In the rows, 128 means zero.
Named moves, each a turn or a mirror, and the order they were made in; the first pair answered
Z_52:
[101  89 170 126 104 101 114 108 127 130 170 155 106 125 152  94 130 141
 120 137  92 143 147 149 101 117 140] |-> [113  81 188 130 102 114 100 117 110 138 162 150 113 139 132 103 138 139
 120 144 112 139 145 136  78 124 138]
[122 118 125 123 127 114 121 113 129 142 140 124 140 110 150 128 132 131
 133 126 112 117 149 140 132 127 131] |-> [138 108 136 120 133 126 114 120 116 148 132 125 147 123 137 132 139 126
 134 134 134 115 144 128 105 136 131]
[ 96 146  89  99 145 149 121 121 129 145 131 123 147  90 170 136 123 122
 156 126 124 103 156 142 150 120  94] |-> [121 130 110 109 149 171 112 143 100 155 123 127 160 115 138 147 135 114
 153 136 159  90 148 123 104 142  90]
Z_574:
[124 112 126 118 139 123 137 131 114 126 148 133 139 141 146 128 134 115
 123 132 148 134 138 121 105 136 112] |-> [127 119 143 119 119 103 141 131 116 122 153 153 120 132 134 138 136 114
 107 124 146 135 135 126 114 130 124]
[133 145 165 111 121 120 119 181 100 128 130 179 100 136  68 143 117 108
 131 132 115 141 153 124 145 109 156] |-> [139 167 111 115 136 186 142 190 108 145 113  96 126 148 103 149 117 101
 136 116 126 145 136  94 109 138 139]
[117 146  95 111 128 139 142 121 160 115 111 115 116 104 178 142 117 153
 104  98 103 124 134 157 169 117 139] |-> [104 110  90 111 148 149 108 100 143 126 116 113 147 119 178 116 125 139
 127 123 128 102 144 158 161 131 102]
[147 110 114 145 149 120 123  83 159 116 145 101 164 137 204 109 157 130
 123 158 137 107  97 160  81 168  98] |-> [147 108 159 149 114  60 115  77 150  92 159 166 118 114 173 116 143 135
 106 157 120 116 109 177 112 133 128]
Z_317:
[103 125 110 145 123 119 132 124 136 137 138 113 126 129 146 106 131 113
 139 130  96 141 139 132 143 124 119] |-> [104 112 125 132 128 134 100 119 104 138 123 136 142 130 123 120 128 117
 139 149 119 110 145 146 145 130 110]
[115 110 112 119 143 158 104 139 100 146 129 114 155 140 115  94 130 111
 166 143 119 122 135 119 138 134 102] |-> [126 113 121 135 139 148 110 165 105 147 126 117 139 149  94  93 131 108
 163 134 119 136 134  98 124 126 113]
[ 96 137  99 104 147 189 133 157 102 149 130 127 146 131 113 108 115 100
 151 128 146 132 141 122 177  98  99] |-> [111 143 118 115 142 177 135 178 103 149 137 136 133 142  92 115 123  98
 147 118 149 145 143 100 167  95 113]
Now pairs of rows:
Each pair is 2 to 4 moves apart.
[191 121 179 152  95  95 127 135 133 100 126 182  90 140  81 133 137 136
  97 146 142 128  99 124  73 122 158] |-> [120  89 105 120 134 120  97  46 134 110 128 131 161 113 172  80 127 146
 133 170 133  95 123 181 145 135  98]
Z_52 Z_317 Z_574 Z_574
[125 133 101 165 145 101 149 117 175 142 141  96 127 114 169  91 147 131
 142 110 106 168 114  99 129 143 124] |-> [120 101 153 161 136  60 122 109 161 133 155 157 115 121 132  79 151 127
 141 131 115 165 133 113 135 127 128]
Z_52 Z_574 Z_52
[115 131  62 120 145  92 129  72 187 110 125  96 143 112 189 118 116 129
 129 139 100 115 117 149 134 152 121] |-> [163 120  97 153 152 118 128 114 174 120 114  86 150 154 157 134 147 117
 128 141 146 119 107 102  51 182 122]
Z_52 Z_317 Z_317
[114  76 133 120 176 120 142 118 121 104 109 142 150  92  96  86 121 104
 128 135 143 138  97  57  93 143  82] |-> [ 90  93 120  94 158 107 137  93 119  87 111 166 143  58 101 102  93 121
 116 138 122 122 106 102 148 120  97]
Z_52 Z_574 Z_317
[ 98 119  88 139 153 139 138 103 145 150 154  94 142 137 180  74 159 115
 164 141  97 148 127 135 144 153 101] |-> [164 148 167 155 103 119 157 170 126 128 144 152  87 147 101 149 159 125
 114 120 118 151 108  93  85 143 161]
Z_574 Z_52 Z_574
[125 143 132 133 100 116 165 144 149 135 142 125 100 120 116 115 135 118
 129  98  91 180 137  92 147 113 141] |-> [140 100 169 135 110 117 129 146 122 134 139 159 117 145  80 112 152 112
 143 125 128 158 144  83 116 129 126]
Z_52 Z_574 Z_574
[140  87 144 151 135 123 122 126 134 120 132 142 138 159 123 113 156 110
 134 145 157 128 114 117  85 156 104] |-> [112 111 117 123 124  93 144  91 148  93 146 150 119 116 157 130 132 130
 116 135 117 122 112 171 156 125 123]
Z_574 Z_52 Z_317
[ 78 110 130 123 126 166 113 120 161  95  92 104 143 112 140 150  98 139
 103 129  89 125 144  96 144 108 129] |-> [ 77  91 153 121 123 147  96 114 150  89  93 140 132 117 122 147  99 144
 102 137  96 127 150 105 149 101 132]
Z_52 Z_574 Z_52
[106 105 148 109 115 109 113 112 110 131 131 178 115 122 110 136 117 138
 135 132 135 106 156 162 153 103 132] |-> [ 95 104 111 123 140 107 129  93 142 148 138 125 125 125 163 102 134 136
 149 128 115 128 148 156 155 112 119]
Z_317 Z_317 Z_574 Z_574
[ 98 102 143 131 135  72 116 100 142 119 150 153 113 118 140  92 134 138
 140 139 111 137 134 150 166 114 139] |-> [139  82 169 144 146 123 101 132 115 133 128 141 145 154 111 118 155 123
 139 147 166 120 125 109  86 150 123]
Z_574 Z_52 Z_574
[134 145  90 125 150 196 117 186 122 150 104  69 137 142 152 117 102 104
 137 128 116  68 137 101 128 145  95] |-> [106 154  90 105 135 170 111 172 113 145 109 102 122 112 143 111  75 107
 138 129  89  67 158 136 189 106 101]
Z_52 Z_317 Z_52
[ 83 108 103 108 101  78 131  89 112 119 144 187 112  94 128 109  66 137
 138 136 120 110 153 207 212 104 100] |-> [122 141  99 177 113 104 184 196 158 162 146 105  74 159 101  79 110  97
 150  96  99 204 140  82 127 130 113]
Z_574 Z_574 Z_317 Z_317
[164  88 133 126 109 125 128 109 137 114 112 114 105 131 135 110  85 136
  59 115 127 119 104 150 164 146 136] |-> [154  79 118 132 124 129 132 103 148 124 111  93 114 137 145  89  96 134
  77 115 129 124 107 141 158 154 119]
Z_52 Z_317 Z_574 Z_52
[ 68 156  73  86 120 136 136 100 127 125 103 109 130  79 161 148 107 130
 115 111  93 115 131 164 182 102 116] |-> [109 119 110 132 141 180 115 168 110 167  89  83 149 158  94 121 150  90
 147 122 144 139 131  63  87 146  93]
Z_317 Z_317 Z_52 Z_574
[164 162 129 130  88  96 167 135 155 105 130 112 107 102 154 163 129 144
  90 110 118 131  77 142 101 140 157] |-> [166 122 123 110 113 156 122 133 111 121 110 108 159 117 137 168 127 135
 104 137 167  93  85 137  80 172 122]
Z_317 Z_317 Z_574
[125 125  84 105 128 109 185 117 221 175 134 112 100 128 142 173 108 149
 115 152 114 157 143 164 147 123 120] |-> [138 140  94  98 119 138 189 139 207 167 119 112 103 129 122 204  98 153
 102 147 120 144 137 154 127 125 123]
Z_574 Z_574 Z_317 Z_574
[ 97 108 112  97 124 121  85  89  88 137 108 120 186 119 153 127 156 126
 182 126 119  79 159 169 148 115  84] |-> [101 135  89 118 131 153 116 145 106 166 112  62 172 148 145 107 161 101
 199 101  98 127 160 107 131 119  87]
Z_317 Z_574 Z_52 Z_574
[156 159 167 167 134 123 173 138 127 128 155  90 127 136  70  86 122 145
 147 107 135 167 144  75  71 171 111] |-> [124 117 155 118 148 135 118  70  81 107 143 131 172  93  92  97  93 159
 145 139 165  91 157 160 116 170  78]
Z_574 Z_574 Z_317 Z_317
[118 115 130 124 126  94 128  71 146 109 122 151 131 104 162 141 139 152
 105 130 136 117 106 188 138 129 136] |-> [155 142 158 151 110 107 153 141 141 115 111 142  94 129 109 163 148 138
  96 109 137 149  98 125  96 130 163]
Z_574 Z_317 Z_317
[103 129 128  88  97  68 141  76 134  95 146 153 113  71 167 133 111 136
 115 113 106 128  97 175 124 133 151] |-> [120  78 141  97 130 109  98  80 104 116 132 148 163 107 154 114 130 120
 146 148 170  97 108 154  76 176 104]
Z_574 Z_574 Z_52
[125 133 149 137 107  66 148 111 148 108 150 144  86 117 144 114 135 151
 114 116 102 153 110 145 147 114 147] |-> [125  76 152 134 141 100 103  98 118 125 148 139 140 145 142  87 158 129
 151 150 148 119 128 142 121 140 102]
Z_574 Z_574 Z_52
[130 158 102 143 163 154 107 151 122 114 132  84 148 110 171 136 134 117
 141 129 133 126 126 132 159 112 142] |-> [128 166 111 143 154 125 113 145 125 105 141 101 137  95 176 138 130 118
 131 130 124 127 128 144 181  98 143]
Z_317 Z_574 Z_317 Z_317
[136 153  93 109 125 147 165 116 139 115 132  90 127 112 162 153 116 157
 116 109 139 120 123 130 128 124 123] |-> [125 125 112 139 134  98 158 103 162 123 151  99 124 127 170 106 143 153
 144 121 132 145 129 120 133 130 116]
Z_52 Z_574 Z_317 Z_317
[131 134  88 126 154 165 152 160 199 129 137  67 151 122 158 106 146 111
 130  92 108 142 120 101 139 134  99] |-> [165 105 181 123 128 155 107 197 129 119 133 153 140 145  57 133 141 106
 123 120 146 122 143  91 124 128 114]
Z_317 Z_317 Z_574
[116 134 142 128 129  74 141 100 134 124 143 152  88  98 157 124 131 140
 159 129  91 132 122 140 167  96 147] |-> [115 127 118  94 145 153 116  95  86 138 113 136 148  98 155 152 106 142
 162 147 133  82 121 153 157 120 124]
Z_574 Z_317 Z_52
[106  96 138 101 152 135  82 116  96 128 122 114 140 134 132 105 134 156
  72 132 130 109 135 159 174 107 108] |-> [129  96 163 134 156 133  94 166 104 144 122 107 122 171  99  93 158 134
  83 123 141 146 129 107 129 119 118]
Z_52 Z_317 Z_574 Z_574
[139  99 157 168 144  98 113 128 144 153 134 120 118 156 119  90 166 118
 150 141 142 156 117  88  76 147 112] |-> [146  82 172 147 136  87  96  88 119 125 128 164 127 133 125 123 151 137
 134 158 169 109 120 143  82 143 116]
Z_317 Z_574 Z_317 Z_52
[102 107  73 140 145 183 108 119 160 148 122  97 175  83 162 114 160 137
 161 148 151 123 142 128  52 188  77] |-> [ 88  83  92 135 147 156  90 103 146 150 128 126 177  87 145 103 165 136
 165 162 154 118 155 144  63 183  72]
Z_574 Z_574 Z_574
[146 125 120 103 146 174 150 148 147 126 106  87 178 122 166 127 129 139
 114 120 142 132 137 115 118 147  97] |-> [147 115 142 137 152 139 146 161 161 133 119  97 156 145 157  88 157 129
 130 124 131 169 143  88 113 144 105]
Z_317 Z_574 Z_317 Z_574
[111 162  87 142 126 167 126 140 144 146 141  99 122 108 110 102  96 125
 131 116 101 145 162 104 177 117 141] |-> [146 132 141 147 128 168  94 162 109 142 136 141 123 134  58 112 104 115
 134 133 146 127 162  87 128 130 142]
Z_574 Z_574 Z_52
[ 84 133 111 111 112 104 159 118 157 106 151 116 138 103 138 117 116 143
 118 125  82 169 132 156 192  90 147] |-> [135 107 121 134 139 174 147 168 131 140 126  77 179 161 114 129 153 123
 130 136 152 152 114  91  83 150 125]
Z_574 Z_52 Z_317
[115  82 206 123 133  95 130 146 156 138 120 162 126 175 113  90 155 122
 149 180 124 148 119 107 108 115 129] |-> [108  84 209  90 127 104 115 130 127 120 103 188 138 153 105 124 129 130
 134 189 133 111 124 149 132 109 132]
Z_574 Z_317 Z_574 Z_317
[ 96 137 109 103 104  98 143  77 110  88 114 115 147  97 108 144 120 137
 102 163 133  76 169 213 204 109 122] |-> [150 189 132 146  82 117 197 177 125 103 106  89  93 133  50 173 147 122
  79 120 128 133 140 115 121 120 164]
Z_574 Z_317 Z_317 Z_52
[118  95 162 120 123  99 111 114  98 140 134 144 128 127 117 117 134 144
 133 146 113 111 128 129 154 119 125] |-> [133 114 130 139 139 137 141 145 115 162 130  88 136 148 136 116 146 134
 140 127 115 139 114  88 118 141 119]
Z_574 Z_574 Z_317 Z_317
